One vector is turned by the same rotation once a tick. Each row is the vector after some number of ticks, and that number follows the row.
The counts run from 0 to 348.
[132 123 124 157 107 146 112 130 113 151 206 131 117 116 155 185 103 143
 127 129  93 136 127 128 111 107  94 116  72  96 135 141 155] | 88
[162 144  93 157 133 121 141 130 125 138 187 151 124  83 134 144 161 152
 132 147  77 141 123 100 153 142  99 101  91  95 102 109 130] | 240
[129 113 118 140  85 139 177 137 113  90 135 145 157 128 152 166 177 165
 139 150  83 142 107 103 133 124 113 150 100  71 133 140 108] | 329
[107 157 141 173 108 117 151 116 140 127 175 178 158 179 110 138 174 148
  69 130 126 119 105 119 176 142 115 145 114 113 126 155 142] | 131
[122  96 130 140 114 163 136 122 157 141 200 153  94 125 113 138 173 161
 115 137  84 138 108 113 139 115 116 127  93 135  96 130  82] | 119
[154 122 110 166 116 147 103 127 110 129 186 161 127 115 158 179 110 144
 143 139  82 136  90 114 155 111  93 129  94 108 146 129 161] | 90
[106 135 115 160  96 130 141 113 141  96 154 125 116 124 186 160 127 118
 148 119 121 142 112 110 129 111  88 137  88  42 125 134  89] | 27
[121 163 109 171  76 119 107 158 137 149 196 133 159 139 141 155 125 133
 113 111 120 169 128 144 173 101 102 128 150 148 137 111 119] | 8
[102 151 117 141 103 164 132 113 141  85 155 155 127 133 152 154 143 160
 128 112 101 137  77 130 142 126 113 156 112  90 133 105  56] | 336
[107 167 100 141 123 130 117 126 141 120 187 121 141 104 157 190 101 129
 104  89  92 144 122 139 116 148 118 114  86 103 131 100  82] | 152
[103 131 131 173 109  79 134 156 158 148 151 111 112 124 157 159 135  89
 102 113 105 152 122 128 143  88  81 104 118 134 139  72 104] | 230
[143 107 133 165 104 131 118 140 102 151 180 158 128 109 138 190 131 149
  65 128 103 142 100 145  82 108 104 113  94 110 131 118 133] | 83
[ 84 153 145 172  89 118 141 109 160 129 171 155 150 167  96 145 156 138
  84 128 120 121 123 119 181 136 110 142 114 123 120 165 143] | 130
[142 117 172 147 106 123 181  93 160 132 177 140  92 112 118 139 173 155
 106 151  78 148 119 124 135 121 112 106  86 124 124 142 158] | 53
[157 140 126 182  99 102 123 155 120 160 181 152 146 174 121 126 178 147
 110 130 125 154 119  99 171  99  84 144 133 115 132 116 123] | 317
[144 190 129 147 122 143 130 132 171 101 185 166 167 153 137 155 138 123
 101 135 100 154 113 117 133 164 142 160 136 125 167 129  92] | 67
[101 136 139 141  95 150 130 153 172 123 181 113  82 100 131 150 176 154
 127 134 114 159 114 115 134 106 103 123 107 110 107  94  63] | 116
[ 98 116 143 162 114 110 159 144 134 161 162 146 122 157 156 162 122  72
 109 116  75 116 118 120 142 102 107 117 105 134 177  95 101] | 226
[147 147 113 185 123  99 150 110 112 189 170 145 114 144 145 159 117 133
  99 106 108 135 112 133 179 107  99 127 101 128 178 117 136] | 161
[103 129 168 143  84 102 179 126 163  81 156 115 158 147 176 165 142 102
 116 128  86 156 131 137 103 105 114 123 116 101 149 131 134] | 141
[169 152 131 174  98 119 140  91 147 128 158 174 137 170 115 108 160 128
 120 130 106 137 106 104 159 138 102 166 124  84 153 140  93] | 251
[ 84 159 181 172 118 118 157 130 165 101 176 144 167 166 128 126 156 121
  84 138 124 138 135 141 127 140 108 130 120  84 139 142 141] | 135
[112 108 143 150  77 117 161 141 146 116 112 123 130 157 118 174 155 158
  91 133  64 155 123 118 108 116 104 156 100 140 164 140  92] | 262
[149 155 145 177  88 113 143  76 149 143 161 152 122 174 111 122 152 125
 136 120 109 131 132 100 160 130 106 160 110  81 149 157 100] | 250
[ 97 126 133 137  82 145 148  94 124 102 146 148 115 157 140 179 154 154
 137 104  88 124  93 108 134 111 123 158  96  79 135 136  81] | 334
[148 109 135 165 103 121 145 150 129  92 156 149 173 120 140 120 190 152
 117 153  98 173 122 109 137 141  85 120 118  71 133 121 126] | 324
[101 139 115 144  93 159 125 129 182 116 201 128 121  95 119 129 142 159
 133 137  90 156 126 133 183 133  93 114 108 142  99 127 106] | 122
[121  88 131 155  89 136 171 131 124  99 136 153 157 132 143 151 168 146
 122 153  73 137 117 107 119 123 102 140  91  70 125 160 118] | 328
[117 122 127 163  89 139 111 131 138 166 212 158 148 150 120 164 120 111
 120 117  72 132 132 137 158  88 124 143 132 153 140 136 110] | 5
[140 172 129 177  85 113 143  89 153 143 169 129 122 162 126 129 141 123
 135 124 122 133 146 101 156 127 100 161 102  65 140 167 104] | 249
[124 134 124 188 105  99 106 163 124 121 171 150 181 127 133 141 152 138
  86 121 133 166 119 139 145 135  68 108 127 101 131 102 140] | 14
[ 77 161 132 152  88 134 127 113 154 100 178 150 151 129 152 173 116  82
 111  99 132 122 114 124 151 168 121 119 116  89 160 117 105] | 218
[157 180 138 160  84 122 145 116 161 115 159 131 146 158 127 101 158 128
 125 127 120 166 128 120 141 154  91 145 129  87 171 122  76] | 253
[148 118 104 157 101 119 138 140 151 122 159 157 103  68 168 190 152 101
 110 131 112 155 100 107 139 121 138 124 139 111 125 103  79] | 300
[127 100 137 124 102 143 159 114 134  99 194 155 139 133 176 188 153 150
 125 128 102 156  99 111 156 121 132 121  98 117 129 153 171] | 209
[132 142 135 162  94 148 107 115 191 104 145 121  94 100 138 159 141 134
 140 128 111 164 125  89 149 142 121 164 123  85 148 143  63] | 182
[125 100 128 147  86 131 138  79 125 114 153 155 103 147 159 165 142 119
 140  94 103 132  99  98 136 119  97 138  86  70 142 129  80] | 29
[117 132 164 135 110 142 128 155 154  84 196 129 145 121 154 165 165 164
 118 145 116 181 106 132 133 121 107 109 108 108 131 108 167] | 205
[109 133 118 138  74 143 153 110 149 145 187 147 132 143 108 149 160 158
 115 128  86 137 124 112 196 128 117 129 100 155 113 154 135] | 125
[106 103 138 178 108 120 145 135 123 106 149 136 142 124 168 162 137 120
 130 141  89 131 132 115 118 108  83 124  83  48 131 144 154] | 22
[113 132 158 170 142 108 171 133 151 160 150 138  79 134 109 137 180 164
  66 137 110 137 107 117 151 112 100 129  90 126 127 116 114] | 47
